Rows swapped in pairs by one turn or mirror: which row each one swaps with
The rows were stretched afterwards, more along some directions than others.
z475: [ -6 -24 -14  -4   1  23  37  12   5  15  15  -8 -11 -19  16  19   3  21
 -27  30 -26]
z998: [-17 -19  11 -14   6   3  19   9  -8 -12 -20 -26 -24 -11  19   2 -13   6
 -14  19 -37]
z313: [-17  -3   6 -32  15  -5  22   0   3  -6 -14   4 -11   3  23  -3 -12  -5
 -14  22 -24]
z327: [-15 -22  22   0   3   0   7   0 -13  -2   8 -15 -30 -16  -2  -5  -8  19
 -21  20 -40]
z178: [-18   7  -1   8  12 -21  15   3   3   6  17 -24 -11   1   4  -4  11   5
 -12   8  -3]
z365: [-16  18  -1   7  -3 -19  16  -3  14  10  23 -22  -6   2  -2   2  17   6
 -17   7  -2]
z587: [-24 -12   4  -6   5   1  29   5   5  -3 -17 -11 -23 -29  -4  16 -23   6
 -47  16 -40]
z254: [-22 -17   6 -10   7  -3  24  24 -11  17 -12  -7 -21 -11   9  -6 -18   2
 -16  16 -42]
z980: [-28 -15  -2  -5  14   6  20  19 -11  17 -12  -3 -15 -11   6  -7 -11  -5
 -20   6 -32]
z292: [-15 -13   0  21   0  -7  18   7  18   1  19 -18 -23 -18   3  27   1  14
 -29  26 -15]
z524: [-10 -13  -2   2  15  16  30  16   3  -3   6 -26  -5  -8   0 -12  -4  13
 -16  31 -25]
z24: [-21  -8  -9 -23   2  18  24   3   6  15  -1 -15   5 -17  16 -15  10   6
  -8   7 -33]
z557: [-10  15  -2   8  29 -21  35   0  -3  -4 -14  -8 -39   1  -1   2 -20  11
 -29  34 -29]
z769: [-29  -3   0  -2  18   0  27  27 -18   8 -16  -5 -25  -5   5  -7 -20  -5
 -17  20 -36]
z712: [-20   3  10 -35  11  -4  15   5   5 -10  -3  -4 -13  10  22   6  -9  -3
  -9  24 -23]
z37: [-12   0  13   6   0 -14  18  -2  -2 -14  11 -43 -20 -20 -14  -1   0  17
 -25  19 -20]
z946: [-24 -19   4  -6  13   2  22  18 -18  12 -24 -12 -21 -17  -2 -14 -20  -2
 -22  10 -40]
z172: [-10 -24  10 -11   0  14  16   6  -9  -1  15 -32 -32 -10   3  -4 -13  17
 -17  24 -13]
z828: [ -5  -1  11   5   4  -8  24 -14  -7 -13  21 -15 -37  -3 -18  16  -4  19
 -45  18 -20]
z761: [-14 -13   4 -18   2  -6  27  -1  -2   1  12  -2 -26   5  18  15  -1  14
 -27  30 -43]
z869: [-11 -17  -1  -2  -3  -8  16  -6   5   6  18 -31 -18 -25   9  13   1  17
 -15  18 -19]
z678: [ -4 -10  -1   2  16  11  26  21   7 -11  13 -30 -14  -4   0   0 -10  19
 -20  37 -19]
z773: [-21   0  10 -32  11  -3  20   3   1  -7 -13   1 -11   4  19   3  -5  -9
 -11  23 -26]
z655: [ -1 -21   1  -9 -13   7  14  -1  10  -7  19 -12 -12 -17  11  16  -6  18
 -29  15 -17]
z511: [ -5  -5  -5   1  15  12  29  12   5  -7   5 -25  -8  -3  -3 -14  -3  15
 -15  35 -22]
z842: [-31 -22   3 -18   8   8  17  34 -12  18  -8 -14 -12  -1  17  -9 -10  -2
 -10  19 -38]
z282: [-18 -10   6  -6  -4   6  10  -4  16  -3   2 -35   4 -14  -1  -6  -2  15
 -24  18 -32]
z159: [-19 -42  -3 -10  -4  18  40  18  13  13   6 -18 -11 -27  20  28  -2  15
 -35  16 -39]
z719: [ -3 -19  10 -14 -10  -6  10   3   2   0  -3 -20 -24 -17  -6  -9 -17  10
 -23  20 -20]
z380: [-13   1 -10  21   5   5  12  15   5  13  15 -15 -11  -4  10  19   2   8
 -14  18 -13]
z626: [-17  -2   2 -38  16  -4  26   3   6  -4 -18   7 -10   4  29  -1 -14  -2
  -9  25 -29]
z71: [-17 -30   6   2   2  11  20  -5  -6   8   2 -19 -25 -25  -7   3 -15  20
 -42  18 -53]
z993: [-30 -17   4  -5  15   0  22  25 -16  12  -8 -10 -25 -15   1  12 -18   1
 -25  13 -40]
z107: [-16  21  -9   0   9 -24  13   7   8   0  31 -20 -12  10   5   6   7   7
  -8  15  10]
z618: [-19  11  -7   4   7 -21  20  -8  14   6  13 -24  -2  -9   0   0  10   7
 -20   0  -4]
z321: [-19   0   4 -35  15  -4  24   5   3  -8  -9   2 -10   5  25   4 -11  -3
  -7  26 -29]
z68: [ -6 -10   7 -17  11 -14  13  10  -6 -15 -11 -23 -24 -18   8  -1 -33  12
  -3  31 -23]
z370: [-13 -18   7 -18   4  -5   2  10  -4  12   7 -12 -10  -3  34  -1  -3  13
   0  11 -35]
z165: [ -3  -9  -2  -1  16  14  30  13   7  -7   2 -20  -9  -5  -1  -6  -5  15
 -25  36 -22]
z697: [-14   9   2   5   0 -21   7  -3  11   0  26 -27 -13  -3  -8  12  17   7
 -30   6   2]
z284: [ -3 -10  -2   4  19  10  33  12   9  -9   5 -20 -12 -10  -4  -3  -9  19
 -30  34 -24]
z916: [-21 -25  -1  -3   2   0  30   6  17  -3  36 -39 -22  -5  13  12  -9  27
 -25  22 -33]
z434: [ -4  -8  -3   3  16  12  32  10   9 -13   1 -20  -8  -5  -1 -12  -9  21
 -22  36 -23]
z964: [-17  -6   4 -34  12  -2  25   7   4 -11 -19   3  -9   2  28  -3 -14  -1
  -4  28 -25]
z387: [ -5  -4 -13  13  17  11  36  -7  14 -13   6 -23 -16 -24   1  13 -15  33
 -41  14 -24]
z384: [-24  -6   5   0  -1 -10  28  -1  11   8  14 -31  -8 -11   3   5  -6  21
 -13  15 -34]
z444: [-16 -28  10   6  -1   7  30  14  -1   3   5 -25 -17 -12  18  19 -10  22
 -22  28 -42]
z608: [-18  12  -5  -2   4 -15  17   4  13   6  17 -24  -2  -1  11  -7  16   6
 -14   9  -2]

Swapped with z869: z71
Swapped with z284: z773
Swapped with z475: z761
Swapped with z387: z998
Swapped with z37: z587
Swapped with z384: z719

Rows swapped in pairs by one turn or mirror: which row each one swaps with
The rows were stretched afterwards, more along some directions than others.
z30: [  1  22  -9  -6  -1 -14  16   3   6  11  18 -10 -11  -3  14 -11   3 -14
   0 -10  -6  -8  10]
z579: [ 21   9  -2   3  -2 -34  -4   0   8   2  19   3 -28   5  13  -8 -16  14
  -1   1  -3  -1 -22]
z186: [ 17  13   6  16   6 -30  13   8 -11  11  -9 -10 -11 -17  16  -9  -5 -13
  15   9  -3  23 -17]
z788: [ 25  -6 -12   6  10 -12  -8   2 -11  18  -7 -10 -17   4 -14  -6   2   6
  -3   0  -2  -2 -30]
z26: [ -9  -3  15  -3  21  13  -6 -11 -12   1   6   4  -6   3   1  -4  15   5
  -8   4  -4  -5  -5]
z791: [  2  17   3  -8 -12  -7  -2  -5   7  -2  28  -4 -13   5  15  -8 -15   9
   0 -11 -11  -8  -3]
z193: [ -3  34   2  10   4   9 -14   4  -8  22  18  -9 -17  -4  -8   4   6  23
   1  11  -2  13   9]
z258: [  5 -12 -15  -7   0  13 -12  -3   2  -7 -14  10   3  -5  13  -9  15 -12
  -6 -11 -14 -19  -4]
z606: [  5 -16 -13  -6   7   0 -11  -1   1  -1  -8   3  -4  12  -2   5 -10  14
  -5  12 -12  -3  -9]
z45: [-16  14 -20   2 -10  -1 -12  -1   1  11  10 -17  -2  -6 -23  28 -21  25
 -10  14   5   0  -1]
z638: [ -1  14  -3  -4   5  -1 -10  -9   4   0  13  -9  -9   1  10  -3 -20   6
  -3  -1   9  18   7]
z688: [  5 -17  13   4  -8  -9 -17  -4   1  16  17   0 -12  13   7  11  -1  15
  -2   8   1  21 -11]
z300: [  1  23   4   3   9   9   1   7 -17   5 -13  -8 -12 -17 -11   1   8   2
   6  11 -16  15  -4]
z902: [ -8  20  11  16   2 -17   5   4  -1  23  20  -4 -19   8  26 -16  -3 -28
  10  15  11  31   4]
z230: [ 29  -1 -17  -1  -3 -11   5   4   3 -18 -13  -5  -3  -5  14 -11 -10 -14
   6 -13   5  -6  -1]
z61: [-16  -2   9 -13   1  -3  11 -11  16 -13   9   5   5   7  27 -17  -7 -25
   6   2  -1   6  14]
z303: [-22  30  17 -10   8  10   5   1   5   2  22  -5 -13  13  16 -12  -3 -17
   0   8  -8  15  21]
z609: [ -5  14 -12  -5  -1  14 -13  -4  -4  10  13  -7   4  -3  -8  -5 -13  20
   1   7   7   6   6]
z569: [  7  -9 -13  -9 -11  -6   1   2  11 -22 -17  19  14  -6  11   2  -4 -11
  -3  -9 -10 -11 -10]
z403: [ -3  -9  12  12  -6  -3   1  -7   3   0  10   3  -3   7  -9  11   2   8
  -3   9   9   5 -12]
z3: [  0   0 -19  -2  10   9 -17  -8   6  -1 -10  -8  11  -7 -28   9  15  10
 -16  -2  14 -12   7]
z185: [ 17  12 -15   3  -1  -5  14   8   0 -20 -21   7  10 -14  -1   1   4 -11
   9   6   5  -5   2]
z232: [ 11  11   0   3   3 -12  13   5  -1   6   8 -15  -8   0   1 -17  12  -5
   3  -3   9  -9  12]
z129: [ 21  -2 -25  16  13  -6  -7  -5  -8   0 -26   1  -1 -12  -3  -6  12  -5
   7   1  27   0  -5]
z662: [ -5  -3   8  13  11 -14   7   8  -1   3 -20   2  -3   6   8  -3   1 -14
   6  14  10  24  -5]
z652: [-12 -18   6 -12   2   7 -19 -11  -1   2   7  12   1   9   9  10   0   6
  -9   6 -12   2 -11]
z437: [ 23   1 -15   2  -2 -12  14   8  -2  -7 -21   4  11   0  -5   9  14   0
  10  -4  -3 -13   4]
z381: [ 12  23  -1  -1  -1  -9  11   4  -8   2  -2 -10  -4 -18  -8  -1 -11  -5
  -2  -1  -9  10  -6]
z781: [ -4 -25 -21 -18  -3   9 -12 -13   3  -3  -2  -2  20   2 -12  17  -8  15
 -14  -4   4 -17   0]
z382: [  1 -14   9   8  -6 -14  -3   1  10  -4  -3   1  -4  16  36 -23  -1 -18
  16  -4   5  14   0]
z789: [-25 -11   3 -16 -11   0  -6  -3  10  -5   7  14   0   5   9  11 -12  -1
 -13   2 -20 -11  -3]
z872: [ -2 -21  -2 -10 -30   1 -13  -8   7   0  20   5  16  15   4  22 -11  20
  -2  -3  -4  -4   6]
z750: [ 24   4  -5   7  13 -40   4   3  -4  10  -9  -9 -12  -2   7 -10 -11  -7
   4   1   1  13 -16]
z753: [ 11  16  -7  20  19 -24 -10   8 -10  14   0 -11 -28  -3  -4   1   1  12
  -2  16   5   4 -26]
z797: [  8  20  12   9  -5 -13   6  15  -5  12   8  -3 -26   1  18 -10 -10   3
  12   7 -21  20 -11]
z527: [ -4 -22   1  -3 -16  -2 -19  -6   4   8  15   2   4   9   0  19 -22  31
  -4  -1 -16   4  -6]
z820: [-11  -4   6  -4   4  11 -27 -21   2   8  24   6  -8  15   6  13  -5  15
 -11   3  -1  15  -5]
z971: [  6  12   2  -4   5 -15   8  -3   3 -14  -3   3   4   3  12  -2 -17  -2
   3  -4   0   9   5]
z604: [  2  25  -3   2  10  -6   2  -1  -9  17  20 -14 -13  -3  -9 -14  -6   3
   0   4   7   0   1]
z308: [ 11   9  -4   5  16 -18   2   4 -14  20  -7 -13 -14   2  -7  -6  20  -5
   5  -2   1  -3 -13]
z915: [ 20 -15 -10  -7 -11   1  -5   0   1 -10 -14   3  10   5 -18  16 -22  21
   0   5 -12   3 -16]
z731: [ -7  25  28  -8   9  -5  10  -2   6   1  16  -1 -13   5   2 -11  -4  -8
   1   2  -3  21  11]
z187: [  2  10  19   0  -3 -20  -1  -8   9  -6  20  15 -23  16  26 -13 -15   0
   6 -10   4   9  -9]
z508: [  7   9   8   5  -6 -26   8   0  -2  16  22  -4 -10  11  -7  17 -16  21
   1  17  12  17   0]
z888: [ -2  -9  19  -5 -17 -24  17   0  12  -1  14   1   9  13  28  -9 -10 -18
  14  -7   9  16   4]
z140: [ 22  -9  -4   4   0 -25  13   8  -1   4 -14   4  -3   1   8  -4  17 -12
   4 -10  -7 -14 -10]
z913: [ -1  16   7 -12  -7  11  -9 -10   3   6  32   2  -9   8  -2   2  -4   8
  -8  -4   2   0   5]
z871: [ -7   9   1  12  13  -2  -9  14 -11  19 -15  -7 -20   2  -8   0   0   7
   1  16 -25  18  -6]
z644: [ -7   6  -8   4  13  27 -17  -2  -7  -1 -14  -5   2  -8 -29   6  10   6
 -14   4  -1  -3  -5]
z476: [-19   5  15  -4  13   4  -3  -3  -2   5   8  -4 -10  -6   9 -16   4 -12
  -9   0  -6  -2  -9]
z290: [ 32 -10 -13  10  -4 -15  -4   4   0  10 -10  -4  -7   7  -9  11   5   5
   8   8   1   5 -18]
z43: [ -2  13  23  -9  -1 -17   9  -8  16 -14  19   5 -10  12  27 -15 -11 -13
   9  -2   2  14   6]
z347: [ -1   8   4  11  19  20 -30 -10   2  -3   2   6  -9   3 -23   8   6  26
  -5  13  14   3   1]
z891: [  7 -16 -17  -5  -6  -6 -15  -1 -11   6   5 -12  -2  -3  -4  18 -21  22
 -12  -5 -10 -16 -24]
z192: [-14  -5  15  -8  14   6 -12  -6 -11  22  11   2  -7   9  -8   3   3  12
  -8   8 -11   7 -13]
z424: [-11   4  -4   2  -3  25 -17   3 -14  15   3  -7   4   2  -7   6   6  11
  -6   0  -5   6   0]
z903: [-16  -2  16  -5 -18 -13   0  -4  10   5  14  -5   2   8  10   2 -24 -14
  -2 -11  -5  21  -3]
z564: [  9  19   0  20  18 -16   0  18 -13  16 -15 -10 -28  -6  13 -11   4   2
  13  19 -16  19 -12]
z516: [ -1  -1 -10   4   9   7   5   7   1   2 -20  -1   9  -6  -4 -12  28  -9
   6   2   3 -16   9]
z775: [-33  16   6  -5   9   7  -6   0   4   5  13  -2   8  -2  -2  -1 -13   0
   0  14   1  -1  12]
z926: [-34  -8   9 -23 -19  14  -2  -8  12   1  31   0  16  23   9  11 -17   2
 -11 -13  -4  -8  15]
z852: [ -4   1  15   1  11   6  -9  -8  -2   6  18   1 -21   5  22 -17   3  -2
  -4   0   2  12   9]
z314: [  8 -18  -3  -2 -10 -13   0   1  17  -3  -5   6   7  18  26 -15 -10 -15
  15 -11   0   8   9]
z126: [ 15 -28   4  -2 -15 -10 -14 -12  -2  18  18   3 -10  17   0   0 -14  15
   1  -3   1   6 -20]
z67: [  5   3  -9   6  11  15 -11   0  -9   8  -6   2 -14 -11   5  -5  16   4
  -5  -3 -13   0 -10]
z611: [ 15   1   1   3  -2 -16  15   4  -5   1  -9   4   4  12  -6  -4  -2   4
  15  -8  -4  -1   1]

Swapped with z775: z347
Swapped with z638: z781
Swapped with z403: z902
Swapped with z652: z43
Swapped with z476: z913
Swapped with z788: z381
Swapped with z437: z564
Swapped with z258: z791

